(in the rows, 128 means zero)
These are runs of 6 systems, one row a step. Runs of the same system follow the same rule from any start.
M, path 1, 9 rows:
[[206  99 179 130 121 151 107 191 137 113 111 112 139 134 106 135 140  95
  156 152 130 107 174  95 121  87]
 [153 169 181 140 120 132 112 150 166 154  67 152 167 150 141 117 133 161
  122 133 116  67 108 165 112 163]
 [141 186  87 147 124 119 139  67 145 116 147 155 119 120 167 196 123 151
  162 108 102  96 118 139  82 139]
 [118 146 133 172 115 130 160 137  81  88 182 125 143  82 144 133 145 127
  188 150 130 119 175 101 130  72]
 [108 139 201 104 127 104 151 132  85 127 120 124 154 121 163  41 128 131
  117 116 177  91 143 118 111 129]
 [148 162 191  70 148 106 107  67 141 130 153 121  82 120 140 150 122 117
  100  69 131 120 113 112 126 162]
 [134 147 165 143 150 131  96 122 110 112 173 104  92 154  71 184  96 136
  162 133  86 121 158 136 185 103]
 [137 120 122  97 131 127  90 147  94 124 108 103 169 177 139  71  88 152
  169 162  92 100 170 157 126 118]
 [135 158 114  61 138 145  99 115 144 132 113 156 169  73 199 115 143 149
  124 113  87 149 140 139 127 177]]
X, path 2 (9 x 26):
[[138 110 149 159 103  75 105 145 166 148 112 128 156 101 136 127 167 112
   77 114 161 137  84  75  76 121]
 [134 141 169 172 165 134 161 174 134 123 108 195 104 118  92 191 123 117
   97 117 159 104 123 122 134 143]
 [184 162 135 159  82 133 153 159 145 109 106 128  96 171 117 122 156 116
  164 154 128  72  88 154 102 113]
 [146 151 146 181 107  80  89 134 155 133 121 135 192 102 158 153 141 149
  133 129 124  98 131  92  65 111]
 [139 161 143 132 170 134 171 151  99  98 121 212 133  90 156 169 109 131
  134 113 147  88 167 120  96 148]
 [154 192 161 118  86 133 167 136 109  93 143 131  97 114 164  79 174 120
  172 135 129  90 104 145 125 119]
 [105 165 195 160 120  60  96  95 108 127 166 103 159 110 145 116 120 152
  132 111 136  93 136  92 100 101]
 [159 140 174  85 183 115 130 128  83  91 147 157 100 128 129 160  77 112
  139 101 136  91 189 104 111 129]
 [174 175 175  76 110 147  97 152 117  99 134 109 111 127 142  90 149 128
  175 144  79 110 137 154 168 127]]
M, path 3, 9 rows:
[[106 113 146  99 119 129  54 109 154 164 136  72 158 126 119 103 137 147
  109 131  84 181 124 132 184 136]
 [ 87  99  85 111 182 171 130 110 128 156 104 150 149 146 113 158  79 154
  110 125 110 152 162 165 165 164]
 [133 105  50  94  99 190 154 118 140 126 132 107 105 135 136 101 155 111
  155 151 103 175 115 162 162 128]
 [ 59  98 106 163 106 131 117 124 148 172 125 104 184  97 128  94 161 150
   93 142 131 185 103 127 163 127]
 [ 90  69  79 121 161 154 182  98 127 155 110 149 120 141 118 136 101 112
   83 106 179 155 132 129 118 154]
 [160  79 104 126  92 171 146 129 167 137 136  86  81 137  95 129 174  79
  122 139 144 177  98 117 153 106]
 [105  80 139 192 116 128 106 148 173 182  93 103 175 160  80 130 130 140
   92 146 144 136 111 126 137 116]
 [163  80  70 130 137 167 156 114 170 151  78 153 136 164 131 166 105 115
  120 123 153 114 135 134  70 145]
 [170 123 109 176  78 182 153 145 182 133 122 125 135  97 125 157 195 107
  155 149 126 140 108 121 128 102]]
A, path 4, 9 rows:
[[170 160 206 109 109 133  89  85 142 136 143  86 157 116 158 117 139 143
  168 112 110  90 159 118 122 115]
 [114 160 176 106 173 156 130  83  95 126 145 144 157 111 152 145  86 162
  161 106 115  96 204 140 146 142]
 [157 165 127  59 118 175 147  92 108 104 145 116 106 130 173  93 133 128
  187 126 101 113 151 164 145 136]
 [101 151 163 107 103 139 112  71 122 145 156  78 179  96 174  73 148 156
  157 121 112 132 151 131 148 118]
 [ 75 122 139  73 167 151 152  67  85 137 154 122 135 117 153 100  92 142
  125 100 140 142 174 139 160 149]
 [130 126 121  61 113 177 137  82 128 131 154  78  87 133 134  86 148 115
  147 123 107 169 122 155 185 135]
 [ 75 104 134 127 117 151 102  84 139 178 135  66 178 140 120  87 127 161
  126 135 112 159 136 150 179 128]
 [ 93  83  71  74 164 167 132  90 124 155 117 126 140 142 135 120  90 134
  108 116 121 170 152 151 150 161]
 [124 101  70 103 100 194 141 115 168 150 123 108 122 112 132 112 173 118
  126 140 108 195 102 154 173 141]]
P, path 5, 9 rows:
[[134 174  96 149  94  66 124 107 100  83 181 112  95 129 148 132 138 128
  169 136 104 110 100 112  88  90]
 [130 124 173 128 149  62  82 170  88 101 149 132 166  91 141 120 113 123
  122 128 132 122 173  67 100  95]
 [161 163 185  68 160 115 129 171 105  94 120 173  76 120 128 121 122 104
  105 107 130 110 124 128 140 164]
 [133 201 131 118 113  89  84 109 131 106 164 118  80 133 126 150 140 147
  143 124  63 126  80 153 155 139]
 [ 95 135  97 132 165  72  78 141  81 107 151 138 163 131 131 147  72 161
  142 142  83 125 172 118 116 115]
 [140 118 102  46 154 114 127 185  83  86 123 164 112 106 156  82 119 101
  116 134 119 154 148 117 124 143]
 [ 85 177 148 108 114  92 110 143 123 119 150 135  98  92 134  93 173 134
   91 119 105 168  60 141 177 156]
 [ 57 139 114 150 161  61 114  98  88 123 169 127 103 156  97 150  76 151
  101 112 123 133 112 128 138 131]
 [149  74  86  81 147  99  95 162  99  97 150 105  90 155 101 122  99  85
  122 141 117 168 145  95 125 103]]
G, path 6, 9 rows:
[[103 173 156 154  87 121  98 146 128 135 132  94 168 127 132  76 159 168
  158 162  84 122 107 163 170 114]
 [105 132 142  74 173  81 103  91  88 127 128 138 148 148 160 106  62 150
  111  99 131 101 165 122  94 152]
 [143 135  99  80 138 152 142 137 103  82 179 135  69  80 132 149 147  93
  149 126 104 179 145 112 168 120]
 [ 76 149 158 158 101 125 113 154 116 143 131  95 151 144 103  68 149 161
  131 162 104 137 101 169 197 119]
 [110 103 120  66 166  81  91  91 106 138 123 113 128 176 138 102  64 132
   97 101 129 121 137 125  97 156]
 [134 107  81  99 147 154 119 151 124 100 166 140  91  81 112 174 143  95
  129 132 100 201 145 105 172 120]
 [ 72 131 126 167 109 141 137 176 124 149 101 125 153 153  99  72 145 156
  116 170 120 136  91 181 183 132]
 [112  94  87  80 143  77 103  87 130 147 113 117 132 165 151 100  89 126
   83  98 145 137 106 115  70 157]
 [117  94  87 143 147 141 138 147 129 112 165 146 110  71 106 191 147  97
  112 128 129 196 142  85 154 108]]
B, path 7 (9 x 26):
[[173 102 117 116  83 120  96  90 139 126 149  46 127 168 135 101 128 109
  172 139 114 116 137 109  96  82]
 [136 103 182  98 170 156  88 134 141 158 105 140 195  92 143 144 111 141
  109 110 126 134 196 107 140 145]
 [130 166 124 101 144 189 189 138 120 116 105 177  80 140 130 125 130 132
  138 127 121 112 113 194 168 175]
 [114 150  81 158  71 121 126  61 150 137 161  75 133 136 154 114 158 148
  167 138 101 134  90 145 120 104]
 [ 89  81 133 141 162 120 134 102  98 143 140 125 195  99 149 127  93 137
  120 113 166 135 199  84 102 109]
 [150 116 167  77 136 173 186 158 111 112 116 147  77 120 125  87 151  83
  111 119 170 134 129 130 156 142]
 [125 156 168 150  89 131 101  84 170 157 149  66 103 156  95 128 159 140
  131 123 104 133  74 154 179 122]
 [114  91  98 142 169 129 112  78 125 149 132 117 158 169 115 180  55 148
  138 118 122 113 184 123 104 122]
 [178  89  88  80 127 200 162 168 131 113  98 150 130 104 155 109 149  91
  147 147 132 149 162 127 124 130]]
G, path 8 (9 x 26):
[[147  82  48 118  91 162 142 146 126 114 129 102 150 118 152  93 154 103
  168 168 119 164 146 118 115  92]
 [ 79 103 177 135 133 143 137 131 135 172 104 131 198  85 147  78 150 144
   83 119 168 150 138 118 150 144]
 [112 124 123 109 147 145 185  61 130 140 140 133  63 159 116 148 108 109
   99  84 173 123 104 142 126 160]
 [150  93  92 169  89 148 116 108 159 133 159  64 113 151  92 158 150 107
  165 150 112 152 122 117 140  73]
 [132  78 169 147 147 152 107 167 140 169  73 126 206 149 110 113 104 143
  117 146 144 107 180 127 129 124]
 [171 126 109  69 145 174 160 111 163 138  84 172 100 125 158 144 131 108
  102  96 145 127 118 142 102 185]
 [109 154  83 190  91 157 147  86 169 139 155 121 138  93 139 176 177 148
  157 136 107 147  96 143 141 118]
 [ 96 100 129 183 128 122 163 116  96 141 116 116 185 161 133 101  93 151
  151 146 168  79 170 127  86  95]
 [185  94 157  65 127 153 153 115 132 119 125 121 110 104 161 106 146  74
  122 100 174 129 155  84  93 125]]
X, path 9:
[[140 122 209 106 140  75 112 113 109 134 125  99 117 179 117  92  95 118
   99  99 170  80 127 106  94 126]
 [200 148 194  89 149 141  79 126 157 122 133 124  97 126 109 187 124 111
  134 102  98 117 150 112 147 136]
 [135 165 136 152 134 161 104 147 123 124 120 130 158 152 112 148 108 170
  185 164  66  95 163 179 167 122]
 [127 140  59 101 123 119 123  79 120 124 121 127 171 140 194 108 102 157
  164 131 101 106 146 145  71 136]
 [104 136 104  91 139 139 143 102 105 110 169 149 144  35 186 127 151 121
  130 109 126 176 160  95 135 133]
 [ 60 133 163 120 138 131 176 128  67 117 160 120 105 123 117  61 129 128
  120 129 158 139 130 145 186 123]
 [133 106 165  88 116  86 103  79 124 138 153  57  81 185 108  86 113 105
  106 103 147 127  99 111 123 118]
 [158  95 165 111 160 131  55 140 154 143 138 104 124 133  80 186 107 115
  112 119  96 157 162 100 166 120]
 [135 122  94 114 153 177 114 164 134 133  85 143 136 179 100 137  94 150
  148 161  78 123 147 191 169 151]]
P, path 10:
[[122 136 168 175 117 111 134  97  95 120 156  87 152 161 122 118  98 146
  182 140 138  69 172 123 109  77]
 [189 107 178  57 140 145 108 117 123 123 115 111 150 125 164 101 114 108
  142 108 141 105 190  96  93 125]
 [150 179 194  96 131 189 128 121 149 131 129 142 123  82 142 140 163 140
  146 115  98 127 142 156 191 155]
 [ 91 184 121 141 129 140 147  71 103 130 146 123 135 160 141 123  98 179
  178 132  98  87 138 186 143 135]
 [126 101  90  80 129 129 122  80  93 116 159  96 162 111 180  93 106 125
  166 128 121 141 188 102 100 103]
 [108 117 188  89 142 168 143 152 100 130 135 127 149  72 143  73 156 117
  117 126 144 160 165 118 189 131]
 [ 86 162 175 105 131 141 157  75 115 146 137 108  89 166 114  87 121 145
  114 105 141 114  95 180 178 160]
 [113 101 101 109 131 124  94  43 131 146 176  60 120 158 115 147  95 136
  151 114 103 152 148 123 141 110]
 [124  67 129 104 156 177 106 166 111 142 111 108 172 130 107 106 108 123
  136 156 114 160 198 127 177 113]]
B, path 11 (9 x 26):
[[201  88  97 108 137 148  98 126 139 116 117 110 135 167 121 168  90 109
  172 140 106 109 183 110  87 101]
 [169 129 143 102 126 181 108 177 158 141  75 156 192  89 164 114 154 140
  139 147 100 125 161 143 138 149]
 [ 86 195 129 143 126 139 167 103 135 141 109 175 139 115 163 117 141 169
  122 116 124  99  88 185 133 179]
 [100 147  79 162 108 106 176  61 107 105 190 121 107 107 158 148 137 127
  158 114 147 129 115 108  88 102]
 [126  89 175 144 123 117 138 145  87 114 163  94 152  98 125  99 135 102
  144 135 169 130 182  68 121  67]
 [156 130 234  77 144 132 118 141 121 136 111 115 101 156 107  88 120 110
   99 108 153 101 132 130 155 146]
 [160 163 139 103 134 148  94  79 166 134 145 109  76 158 103 191 117 134
  142 107  78 126 110 159 164 151]
 [128 117  63 146 136 161 110 117 122 126 131 121 173 139 133 163  96 157
  190 160  76 126 188 148 132 108]
 [124 111  98  87 122 155 151 143 114 131  89 148 189 100 197  52 137 133
  134 141 141 128 153 137 100 146]]
A, path 12:
[[ 58 152 186 134 116 102 153 106  94 136 158 102 115 124 122  58 148 138
  103 115 160 132  93 139 173 129]
 [107 105 130  87 146  87 103  66 108 130 170  74  76 181  99 120  84 114
  109 101 129 144 119 119 136 126]
 [139 100 124 100 142 148  64 150 137 129 148  90 117 133  84 152 123 119
  135 147  72 183 153 125 199 115]
 [100 132 108 115 141 146  95 167 139 156  76 146 171 150 121 102 113 168
  113 155  82 140 118 186 171 168]
 [105 143  31 110 121 115 126  94 154 138 116 155 140 114 175 137 130 147
  110 119 101 157  85 148  91 172]
 [ 77 115  61 170 109 133 170 137 113 113 163 141 136  66 140 129 170 119
  128 145 140 184 114 108 136 103]
 [ 87  86 131 135 117 107 170 169  96 129 119 122 116 146 107  52 138 103
   85 141 189 143  97 118 130 116]
 [139  92 152 113 125  90  98 112 164 152 128  96  84 157  91 137 131  94
   63  95 157 153  77  94 117 136]
 [131 108 131 181 150 141 100 151 157 142 132 126 109 156  48 214 112 128
  117 138 105 144 128 129 170 114]]

Which system made each run below?
path 13:
[[151 156 182  88 171  97 104  91  98 101 172 133  98 121 136 170  84 123
  139  89 119 102 174  96 115 128]
 [167 163 155  83 137 140  93 162  98  84 153 119  98 126 122 127 124 121
  176 146  71 122 164 139 174 112]]

P
path 14, 2 rows:
[[116 160 121 188 134 157 204 113 109 102 166 169 104  95 125 191 138 125
  160 121 151 107 145 126 129 109]
 [125 126 165 150  84 104 159 123  92 112 152  78 125 148 135  54 146 111
  157 143 169  94 123 111 103  76]]

M
path 15 (2 x 26):
[[ 84 138 145 163 126  69  77 184 137 141 116 143 172  94 118 114 150 150
   76 142 111 156  88 115 143 135]
 [114 121  75 115 174 101 160 140 103 108 110 193  92 152 125 156  82 119
   96 115 152 118 116 136  89 162]]

M
path 16, 2 rows:
[[ 99 164 154 111 131 159 172 107 108 141  96 152 166 130 174  66 122 165
  140 125 144  83 139 177 130 164]
 [126 144 109  81 115 126 144  28 121 118 183  95 102 107 180 122 132 118
  150  93 131 138 129 113 106 128]]

G
path 17, 2 rows:
[[168 138 153 104 156 116 154 168  85  90 112 159  87 178 117 117  84 108
  142 131 147  69 151 136 100 126]
 [200 171 180 113  94 102  73 126 164 116 138 104 124 110 150 139 161 120
  149 119  98 104 113 101 102 116]]

A
path 18, 2 rows:
[[ 98 119 201 101 140 131 129 133 115 157 102 128 188 103 160  55 134 144
   93 113 163 122 152 121 138 147]
 [122 149 156  86 150 168 170  55 130 134 154 131  64 129 127 149 123 116
  116  79 147 129 117 148 162 165]]

P
path 19:
[[ 57 111  88 180 127 151 137  87 122 150 167 100 159 116 110 146 125 158
  145 143 112 167 143 142 174 106]
 [106  55 103 113 136 146 165 138  93 141 109 107 148 171 121  63  95 111
  119 144 175 130 159 128 114 110]]

P
path 20:
[[ 86 117 113 205 107  99 125 142 135 136 149 130 184  65 138 148 165 137
  115 139 140 159 123  84 115  96]
 [101 104 130 130 163 112 188 175  81 106 113 175  94 144 106 107 104 103
   90 126 186 117 126 122 116 139]]

A
path 21:
[[149  97 152 143 125  74 131 115 101 108 163 104 119 129 128 130 112  93
  130 111 177 107 156  57  64  79]
 [179 128 217 132 129 145 128 183 135 114 130 131  98 109  91 144 158  89
  121 126 145 120 139 100 158 109]]

G
path 22, 2 rows:
[[114 155 100 145 157 117 136 156 121 105 135 169  61 155  74 189 105 126
  112 132 102 134  91 159 161 151]
 [147 136  71 156  86  84  89 174 133 105 124 109 127 163 117 115 140 131
  154 178  84 126  86 136 105  98]]

A
path 23, 2 rows:
[[145  83  70 174 117 184 180 162 164 141  83 163 146 132 117 155 145 111
  124 152 157 133 125 135 107 125]
 [134 107 112 170  88 145 163 116 179 165  86 135 172 120 156 114 169 128
  106 125 174 118  93 123  73 132]]

G
path 24 (2 x 26):
[[137 123 229 126 119  91  70 156 146 149 117  92 148 130 105  95 147 125
   92 122 137 123 117 101 145 121]
 [145 149 164 128 177 132 106 115 143 141 108 156 109 175  91 197  74 148
  116 106 110  86 141 153 135 161]]

X
path 25 (2 x 26):
[[111 120 192 119 116 126 129 152  96 133 120 110 189  95 162  43 148 134
  132 138 156 118 163 111 131 108]
 [114 164 197  78 152 117 146  80 120 135 141 137  78 132 135 116 120 123
   89  76 153 113 103 141 146 173]]

B
path 26, 2 rows:
[[111  96  97 181  75 121 131 130 127 136 136  78 186 131 140  83 153 134
  161 167 134 128 132 114 102  71]
 [123  89 195 104 161 125 142 127 116 150 107 140 165 112 142 102 110 114
   82  96 191 117 170  88 104 138]]

G
path 27 (2 x 26):
[[100 115  90 216 107 132 131  91 163 154 149 114 170 101 123 187 147 146
  138 135 127 144 126 109 113  98]
 [120  72  91 137 157 150 187 182  84 111 105 165 136 140 118 112 102 103
  130 152 170 123 173 120 107 113]]

A
path 28:
[[139 112 105 178 122 185 130 111 175 164  98 132 205 117 143 171 131 158
  158 144 114 115 167 138 114 121]
 [141 108  91 123 139 187 200 128 122 129  91 176 161 111 173 122 122 123
  145 130 163 105 167 137  85 141]]

A
path 29 (2 x 26):
[[118 161 164 147 152 128 114  69 134 126 187 120  90 110 101 215 116 137
  135  94 108 135 139 118 168 125]
 [149 102 107 130 131 152 134 158  84  98 139 104 124 176 102 119  91 119
  191 170 111 107 185 139 141  83]]

X
path 30 (2 x 26):
[[155 134 133  65 151 172 166 111  82  99 136 140 120 124 172  99 102 117
  177 123 135 100 192 139 122 130]
 [150 160 190  84  93 158 122  88 143 136 142  87 141  95 173  75 175 128
  153 116 119 125 132 129 150 129]]

A
path 31 (2 x 26):
[[111  98 176 114 133 130 147 115  92 133 135 111 185  95 166  71 125 124
  133 118 175 116 189  89 108 102]
 [138 149 211  74 142 157 160 106 120 126 138 128  77 118 127 106 143 103
  106  89 160 123 124 134 170 154]]

B
path 32:
[[128 156 141 124 145 163  82 108 154 153 112 134 197 109 151 158 114 179
  152 130  71 120 171 156 152 150]
 [103 153  75 104 147 168 191 108  98 113 116 182 140 117 180 112 109 149
  157 127 126 111 148 171 117 161]]

B
path 33:
[[121 159 189 173 105  74 118 129 160 145 128 134 140  96 133 135 169 132
   83 105 158 115  74  96 100 130]
 [112 137 140 173 164  96 158 117  94 105 163 153  82 157  84 194  82 121
  126 111 156  94 138 113 114 112]]

A
path 34, 2 rows:
[[ 87  88 162 120 157 130 142 171  71 131 117 118 148 158 101  61  93 130
  115 148 158 121 167 138 162 115]
 [172 125 139  43 128 119  87 102 168 145 107 111  90 152 138 114 130 105
   90  95 116 144  91 130 118 173]]

A
path 35:
[[175 154 161  97 113 179 143 103 143 137 101 111 112 186 135  96 122 138
  169 131 117  74 129 185 134 143]
 [143 133 128 124 116 141  97  53 154 151 140  95 189 113 174 145 121 155
  167 113 104 114 171 117  94 117]]

A
